In the data rows, the value 128 means zero.
In each game, the first row plays the second. By how much does the first row win? 15 means about a draw, 30 a big win and 0 a big loss. Wins can go round in a circle. Each row has two weighted sums of its numbers, A and B, taken from their middle values. A row wins by its A times the other's B, less its B times the other's A.
[ 69 145 162 193  92  88 121 160 140 151]
[125 149 114 153 138 116 111 122  92  74] -> 12
[106  69 149 174 115 137 133 149 120 127]
[ 66 140 181 132  88 144 120 121 150 128] -> 11
[140 167 110 116 157 166 133 107 157 119]
[162 122  91 111 110 113 140  97 114 147] -> 15
[161 137 134 118 141  63 117 115 127  91]
[126 133 148  92 176 142 148 172 140 159] -> 8
[111  56 111 120 106 122 120  72 119 145]
[125 120 198 171 134 183 119 186 135 113] -> 7
[ 91 144 161 151 149  82 138 142 133 130]
[166 140 144 113 157 141 135 138 139 103] -> 11
[ 97 142 150 122 125 129 103 145 144 138]
[ 89 128 131 187 125 136 151 123 133 121] -> 8
[146 139 152 170 134 106 127 108 121 101]
[ 71  78 133 137 111 105 144 126 117 117] -> 28
[119 119 143 162 144 118 108 139 127  94]
[ 87 138 133 141 104 111 146 112 145 190] -> 11
[ 90  82 149 154 114 136 125  99 145 103]
[137 105 154 162 128 101 128 121 130 107] -> 11
[ 99 158 153 164 120 135 127 140 128  93]
[136 102 102 127 105 162 124  98 145 150] -> 16
[161 133  89 116 157 167 138 103 113 112]
[179 102 110  88 129 104 140 152 140 148] -> 17
[134 138 101 129 110 110 103 130 137 106]
[119 105 158 135 123  69 133 166 134 157] -> 21
[153 169 124 121 134 115 117 131 112 116]
[125 107 137 167 173 114 145 108  96  64] -> 23
[155 190 116 119 160 180 132 152 134 112]
[127 144  82 106 118 147 131 109 128 168] -> 12
[133 142 170 130 152 165 133 168 105  67]
[ 78 113 158  87 117  97 129  87 147 120] -> 24
[ 72 153 158 154 141 142 135 164 133 125]
[148 151  88  91 143  82 149 118 134 148] -> 16
[ 85 188 182 129 148 148 130 190 157 164]
[162 104 110 106 142 121 131 140 117  99] -> 12
[134 127 131 118 128 163 126 104 128 109]
[ 67  93 138 103  78 109 110  75 148 171] -> 18
[150 122 121 138 159 169 136 134 108  95]
[151  90 133 109 161 140 126 118 113  95] -> 13
[160 156 146 154 180 193 131 179  82 103]
[153 113 111 105 147 115 123 141  88  80] -> 11
[154 110 130 105 123 132 118 150 108 177]
[ 63 101 168 162 105 156 126 129 158 149] -> 16
[133 140 149 124 130 147 141 145 143 145]
[185 156 100 114 129 150 165 123 129 125] -> 17
[177 247  67 108 145 166 135 105 142 140]
[ 54 173 191 167  99 143 120 127 195 124] -> 12
[133 143 104 103 107 105 116  97 116  92]
[125 152 129  96 139 101 139 153 111 120] -> 13
[120 157 159 174 163 173 145 143 126 123]
[147 130 120 129 112 132 136 115 118 143] -> 12
[167 153 108 125 133 134 119 169 157 186]
[183 162 108 106 118 150 128 112 121 147] -> 25
[ 67 100 161 141 113 119 102 132 152 136]
[170 179 128 116 112 128 142 113 181 156] -> 18
[119 105 167 190 142  57 141 122 155 138]
[101 104 139 148  91 136 131 120 142 185] -> 18
[156 105 118 120 104 170 133 121 149 161]
[ 92 124 110  85 106  86 112 110 140 173] -> 14
[124 104 123 116 106 133 113 116  96 137]
[151 137 113 136  90  92 137  91 103 153] -> 18
[166 181 125  99 119 166 107 133 133 114]
[193 170  85 117 170 181 141 101 149 139] -> 24
[142 105 126 111 122 112 132 124 120 129]
[ 73 126 115 122  90 172 106 106 122  99] -> 14
[103 123 192 194 156 149 126 165 111 120]
[101  70 144 134 150 136 136  83 111 103] -> 17
[125 128 127 170 134 135 121 141 132 115]
[185 201  68  84 148 150 142 112 146 124] -> 18
[120 139  73 103  74 151 115  88 104 143]
[138 177 126  64 153 116 126 152 151 119] -> 23
[127 113 149 108  96 148 106 124 132 129]
[103  97 147 112  89 122 127 118 130 155] -> 18
[169 145  90  87 169  76 151 147 118 106]
[139 137 133 165 144 126 122 132 145 158] -> 9
[158 109  79 128 139 152 110 105  84  64]
[136 174 107 104 118 119 138 128 114 108] -> 16
[130 188 171 190 114 143 123 165 166 146]
[150 133 105 132 117  93 129 103 108 135] -> 16
[132 146 121 110 101 128 120 109 120 109]
[148 186 150 165 174 157 156 139 143 126] -> 22
[ 91 111 161 161 129 201 115 135 122 108]
[153 113  95 102 110  87 138 125  83 115] -> 15
[158 183 136 111 167 133 116 123 153 108]
[119 173 151 103 146 157 142 170 140 211] -> 13
[ 96 206 174 182 123 153 113 172 147 129]
[127  95 109 154 132 166 126  93 111 164] -> 16
[114 119 170 140 140  84 132 128 115  88]
[182 170  89  87 168 202 132 153 116 170] -> 10
[195 135  68 100 130 145 129 107  93  93]
[158 121  69 128 141  96 157  83  77 126] -> 14
[152 132  84 112 130  62 156  84 115 108]
[133  97 112  83 127 113 127 116 138 105] -> 17
[155 103 121 151 122 178 132  76 105  90]
[138 189 106 100 154 162 135 156 109 158] -> 16
[ 91 135 159 165 113 163 141 102 168 100]
[ 83  91 104 131 111 122 118  91  98 108] -> 27
[ 67 142 153 108  57  73 129 103 174 203]
[178 190  89  97 132 108 138 139 139  94] -> 11
[135  59 128 138 162 120 144 105  76  88]
[115  78 158 126 109 155 122 154 117 122] -> 8
[127 110  98  75 155 126 124  97 121  98]
[117 129 138 135 145 144 120 101 124 117] -> 17
[ 95  53 150 116 134  82 141 141 138 105]
[149 141 143 166 135 123 134 136 128 131] -> 15
[188 174 107 135 166 160 142 129 161 151]
[139 151 144 112 169 173 120 191 107 116] -> 14
[138 183 141  98 171 150 122 152 140 132]
[ 68  96 149 164 100 170 125 141 134 150] -> 12
[ 93 121 146 128 104  88 121 142 160 175]
[201 145 106 111 179 164 136 158 104 143] -> 18
[198 106  87 124 147 118 156 103 115 119]
[139 120 105  96 146 127 128  72  86 108] -> 10
[138 124  96 140 144 145 140 115  95 115]
[168 120  88  87 133 140 123 103 121 122] -> 15
[ 90  99 130 153 115 117 128 102 138 119]
[120 130 135 138 144 103 140 148 126 133] -> 18
[122 128  96  97 100 145 118 101 130 127]
[113 106 152 181  91 130 135 129 124 177] -> 12
[154 145  71  90 132 121 150 127 126 170]
[118  56 140 133 141  85 109 112  93  63] -> 16
[130 136 106  98 111  77 154 104 155 118]
[100 127 160 166 145 121 125 143 115 123] -> 14
[155 179 119 124 181 182 134 128 117  77]
[126 114 133 117 148 151 140 135 136 117] -> 14
[155 144 111  71 118 120 113 122 132 106]
[ 77  55 140 112 127  91 137 128  96 105] -> 10
[167 161  81  97 126 142 121 135  92 155]
[153  91 105 106 145 131 133 121 100 110] -> 15
[146 151 133 120 126 103 115 132 130 107]
[123  96 117 128 119  84 128 102 102 106] -> 17
[208 170  90  86 170 168 159 108 155 126]
[ 96 123 110 138 124 117 114 119 119 112] -> 17
[162 152 103 135 120 143 122 137 130 158]
[131 159  97 117 118 135 122  99 104 116] -> 12
[100  96 146 135 157 120 115 103  67  82]
[102 119 140 144  82  76 118 122 132 153] -> 17
[139 127  94  77  94 164 121  55 120 110]
[141 194 134 106 174 219 133 173 178 180] -> 7
[106 117 160 138 147  75 124 135 121  92]
[120  91 132 120 152 135 126 101 105 109] -> 18
[134 143 132 108 153 104 133 126  97  83]
[ 77 127 143 123 116 117 108 134 145 175] -> 13
[136 139 127 161 111 184 109 125 105  83]
[138 153 130 117 156 153 155 187 157 201] -> 17
[138 115 121 119 157 147 151 147 148 124]
[169  74 142 159 157 122 131 148  79  87] -> 16
[112 104 170 164 144 130 106 172 146 131]
[101 139 168 146 153 176 129 147 138  82] -> 19
[140 130 109 107  98 127 122  98  89 106]
[ 77 103 121 119 119  98 116  81 125 134] -> 21
[104 110 123 112 116 132 121 117 113 151]
[145 107 134 121  90 120 128  95 106 113] -> 12
[181 121 128 120 176 150 163 171 140  77]
[182 171  75  73 164 153 152 132 172 187] -> 9
